One turn or mirror swaps these rows in pairs. Which row does each one swap with?
The rows were stretched afterwards, more along some directions than others.
Q_935: [  2.5   0.1  -0.2  13.7 -27.9  10.6  -7.5  17.0   2.9  -9.1  -6.8  -2.6
   0.4   1.8  -6.0  -6.7  -2.2  -4.3  14.4   0.2   1.6]
Q_383: [ 16.6  19.0  -6.9  -7.6 -23.2   0.9  -8.9  11.7  17.0  -1.9 -12.1   6.2
  -6.6   8.4  -1.9 -11.9  -4.1 -12.7 -10.8  13.7  -2.3]
Q_95: [ -7.9 -25.8 -19.6  -0.2   9.9   5.4  -1.1  -0.3   7.5  10.3  -0.8   5.9
  -9.3 -13.6  -5.7  13.8  -4.5  17.8  12.1 -10.0  -6.2]
Q_971: [ -1.0 -18.8  -8.2  -8.9   4.3  -3.7  -9.2   9.2 -11.2 -10.8  -3.7  -4.1
 -11.4  -1.4  -4.9   5.9  -1.2   3.9  -3.0  -4.9  -6.0]
Q_875: [ -6.6  -1.0 -12.3  15.4  19.0  -6.0   2.9  -6.9   7.3  10.3   5.7 -17.2
 -15.8 -12.1   2.6  18.2  14.4   9.0  -4.8 -20.3  -7.3]
Q_657: [  6.8  13.3 -10.5  19.9 -27.6   7.7  -8.3  15.8  11.7  -3.8 -13.6  -8.4
   7.8  13.0  -2.0 -10.2   0.9  -6.0  -6.6   2.8   1.6]
Q_73: [ 18.3  15.5  -7.2 -14.4 -15.5  -1.4  -8.7   3.7  14.6  -4.4  -9.7  10.3
 -10.7   8.8   4.4 -11.8  -5.5  -9.0 -10.9  11.1  -3.6]
Q_219: [ 17.6  16.6   7.5   4.1  -6.8  -8.2  -9.5  10.2  -1.8 -22.9 -10.7 -14.4
 -10.7  10.9  13.8   1.2  12.2 -22.6 -25.7  -2.8   8.6]
Q_227: [ -7.5  -2.6 -12.7   8.8  24.5  -6.6   3.0  -7.0   9.0   6.0  10.0 -10.1
 -20.3 -22.2  -0.6  16.5  13.5  16.4  -1.8 -15.6  -7.6]
Q_336: [ -4.6 -21.4 -13.0  -0.2  39.6 -12.9   9.0   2.0  -8.3   5.0   0.7  -7.3
  -9.3  -9.5   8.2  24.0   4.9  10.6  -2.0   3.1  -5.9]
Q_697: [ -8.3 -22.5 -20.3   1.2   4.7   6.3  -0.7  -2.3  14.7  11.3   6.5   2.5
  -3.7 -18.0  -5.9  10.3  -3.4  18.7   3.7 -13.3  -7.2]
Q_114: [ -3.7 -18.0 -12.3   9.5  10.2   0.7  -2.9  -8.7  26.3  12.1   5.3   7.3
  -2.5 -17.0   2.5  15.3   8.6  24.5  -4.9 -22.0 -10.2]
Q_521: [ -5.1 -26.5 -18.7  -4.2   3.2   4.4   2.6  -4.5  12.3   2.6   6.0   1.6
  -7.0 -15.8  -1.9   5.6  -4.8  11.6   4.8 -15.2  -7.9]
Q_889: [  9.3  -1.4   6.4  -8.5  -9.7  -8.3 -13.8  14.9 -14.9 -21.2 -15.3  -6.8
  -8.2  14.3  -1.5  -6.4  -0.3 -13.8 -14.6   5.6  -0.6]
Q_376: [  7.3   5.5   5.7  17.7   2.2  -6.5  -8.6  -1.1  21.7   5.0   3.2  -1.6
   5.4  -2.1   9.9   9.5  21.0   8.9 -27.9 -19.7  -7.0]
Q_884: [ 11.5   1.6   6.5 -12.4  -6.8  -9.0 -12.7  15.1 -23.6 -21.0  -7.9  -5.9
  -8.7  15.1   2.8  -5.2   2.5 -16.1 -12.0   8.8  -5.0]
Q_529: [ -4.4   5.5 -26.2   9.3  10.5   6.1  12.8   8.2   9.4  22.9   3.1  -5.1
  -0.3  -7.6  -4.7   4.7  -5.4  12.1  17.4  13.8  -5.1]
Q_915: [ -0.6  -8.2  -6.6   8.7  11.5  -4.5  -4.8  -2.2  18.3  12.3   8.5   7.1
  -3.9 -15.4   9.9  19.3  15.0  25.9  -9.5 -21.9  -8.1]
Q_824: [ 13.9  10.7 -16.6  -6.5  -8.8  -0.6  -2.8   9.5   9.4   1.0 -10.4   4.8
  -1.3  12.4   3.9  -6.1 -10.7  -8.6 -12.8  17.8  -2.0]
Q_746: [-10.5  -8.1 -30.2   3.7   5.1   5.6  12.4  -3.9  11.2  19.5   6.4  -7.3
 -16.2 -18.8 -10.2   9.2  -9.1  10.7  19.9  -0.6  -2.0]
Q_199: [-11.8 -25.2   9.8  -0.1   5.1  -3.7   0.8   6.2 -20.2  -8.4   1.9  -6.5
 -10.4 -11.1  -3.1  15.8   8.5   4.5   9.5 -14.2   1.6]
Q_423: [ 16.8  14.2  17.0   6.3  -9.3 -13.9 -14.1   5.0   4.9 -15.5 -12.8  -6.3
  -9.8  13.6  17.0   4.9  16.7 -16.6 -30.6  -4.9   1.9]
Q_991: [ 21.6  22.5  -7.2 -12.1 -15.5   5.8  -3.4  13.4  15.5  -3.7  -8.7   3.3
   0.9  12.7  -0.7 -17.9  -7.4  -9.7 -12.0   9.9  -2.1]
Q_932: [ -6.5  -5.3 -26.7   7.5   7.2  10.4  20.3  -1.6   6.8  19.2   4.0  -6.8
  -6.2 -16.3  -4.8   8.4  -7.6   6.2  20.1  -1.8  -1.3]
Q_35: [ -3.8   3.0 -18.9  15.3  25.6  -4.3   2.9  -4.7   7.4  13.7   7.7 -16.7
 -15.2 -14.2  -1.9  16.7  12.4  13.5  -7.3 -17.0  -7.4]
Q_349: [ 14.8  19.5  -0.2   7.1 -14.5  -6.1  -9.8  18.7  -1.3 -22.8 -17.0 -15.8
 -16.4   9.8   4.9  -1.6   9.5 -19.7 -15.6   2.0   9.4]
Q_450: [  6.6  14.7   2.6   0.1   9.7 -10.7  -0.3  10.3 -14.6   3.2  -7.0  -6.7
   3.2  20.8   2.6  -1.8   2.7  -7.2 -17.1  16.4  -5.4]
Q_397: [ 13.5   6.7 -20.4  -6.2  -3.2  -5.1   1.8   4.8  12.5   1.8  -7.0   2.2
   0.8  14.7   7.4  -7.0  -8.6  -6.0 -16.3  14.8  -8.7]
Q_513: [ -5.6 -14.1 -11.4  14.4  14.2   4.6   0.7  -4.9  16.8  16.1   8.7  11.0
  -1.1 -19.9   0.9  18.8   8.2  20.5   2.8 -21.7  -7.7]
Q_388: [ -5.2 -15.0 -13.7  -3.3  35.9 -12.7  11.4   0.8 -17.4  10.8   3.5  -6.8
  -8.0  -6.7   7.0  22.4   6.6  11.3  -4.9   0.2  -7.0]
Q_882: [  2.5   9.1  -0.7   1.8  13.4 -10.6   1.5  11.8 -11.2   7.8  -6.3  -4.6
   0.2  11.1   5.6   3.4   3.5   2.2  -5.8  18.5  -7.6]
Q_839: [  9.4  11.4   5.7 -11.5  -1.1  -2.2  -7.8  -1.8   8.0  -3.5   6.0   6.3
 -18.2  -7.9   1.8  -2.3   2.5  -7.8  -6.4  -8.6   0.5]
Q_840: [  8.6  -2.0 -20.0  -7.4  26.7 -10.3   7.4   8.8  -8.8   4.0 -10.0  -4.6
  -5.6   9.2   9.3  11.3  -3.8   0.0 -13.2  18.6  -4.1]
Q_154: [ -2.4  -1.0   2.3  -2.9  19.3  -4.9  -6.9 -10.3   4.2   8.1   9.4  -4.7
 -18.5 -14.2   1.9  11.8  12.2   6.7  -9.1 -21.0  -5.8]
Q_478: [  3.7  11.1  -9.3  16.4 -33.1   4.2 -10.8  17.3  14.5  -4.7 -12.3  -6.5
   5.3  11.9  -6.9 -13.1  -0.9  -4.9  -2.6   1.1  -3.1]
Q_338: [ -3.5  -7.0 -25.5   1.4 -12.9  10.1  10.4  -0.7  12.3   1.3  -1.1 -11.8
 -19.7 -21.7  -9.9   3.5  -8.3  -0.3  22.8  -2.2   5.4]
Q_741: [ 15.3  19.6   8.0   9.5 -16.3 -11.1 -11.3  12.6   2.1 -24.3 -13.3 -10.2
 -12.9  10.4   8.8  -2.7  15.4 -14.9 -22.2   0.7   2.0]
Q_439: [  6.4  12.6   1.4   0.5  17.5  -9.9   1.0  10.9 -16.9   7.2  -5.5  -2.1
   2.5  13.9   4.1  -1.0   2.9  -2.3 -11.8  17.1  -7.1]
Q_983: [ -8.0 -23.0  11.3  -0.6  -1.7  -8.0  -0.6  11.0 -21.8 -10.1   0.3  -5.0
 -10.2  -9.9  -2.0  11.8  10.3   2.9   7.7  -9.4  -2.5]
Q_44: [ 15.1  20.5   4.9   5.6 -19.4  -3.4  -8.6  11.9   0.5 -21.3 -17.6 -17.2
 -15.3  12.9   6.5  -6.5   7.5 -26.3 -13.4   0.2   6.6]
Q_12: [ 14.2  10.7 -19.2  -6.8  -7.1  -0.1  -2.2  11.5   5.4   4.7 -16.7   3.0
  -1.0  17.5   0.8  -5.7  -8.8  -6.1  -9.5  21.0  -3.8]
Q_391: [  3.3  16.9 -22.1  25.6 -13.0   2.2  -7.1  10.1  21.9   5.5  -7.6  -8.2
   7.9   7.6  -1.0  -4.9   3.9   6.5  -8.3   1.9  -4.6]
Q_403: [ 21.5  21.9  -1.2 -13.1 -10.7   4.6 -14.2   3.8  22.5  -1.5  -9.8   5.7
  -8.9   5.7   0.3 -15.2  -8.1  -5.3 -16.0   5.9  -0.2]
Q_477: [ -3.0  -1.2 -10.5   4.6  24.3  -9.0  -4.1  -7.8   8.3   7.3  11.9 -14.2
 -17.7 -13.6  -0.1  15.3  11.6   9.7 -13.5 -18.5  -7.2]
Q_465: [ -3.1 -14.6 -11.8  10.3  16.8   2.4   2.5  -0.7  20.1  12.2  10.8   7.9
   1.8 -15.2   2.2  15.4   6.3  24.8   0.4 -24.3  -9.7]
Q_729: [ -5.5 -16.6  13.2  -0.1  -4.6  -0.4  -3.5   9.7 -19.6 -10.2  -2.9  -4.9
  -9.7  -7.0  -2.5   6.7   5.2   0.2  11.9  -6.3  -0.9]

Q_388 pairs with Q_889
Q_875 pairs with Q_44
Q_840 pairs with Q_971
Q_336 pairs with Q_884
Q_450 pairs with Q_199

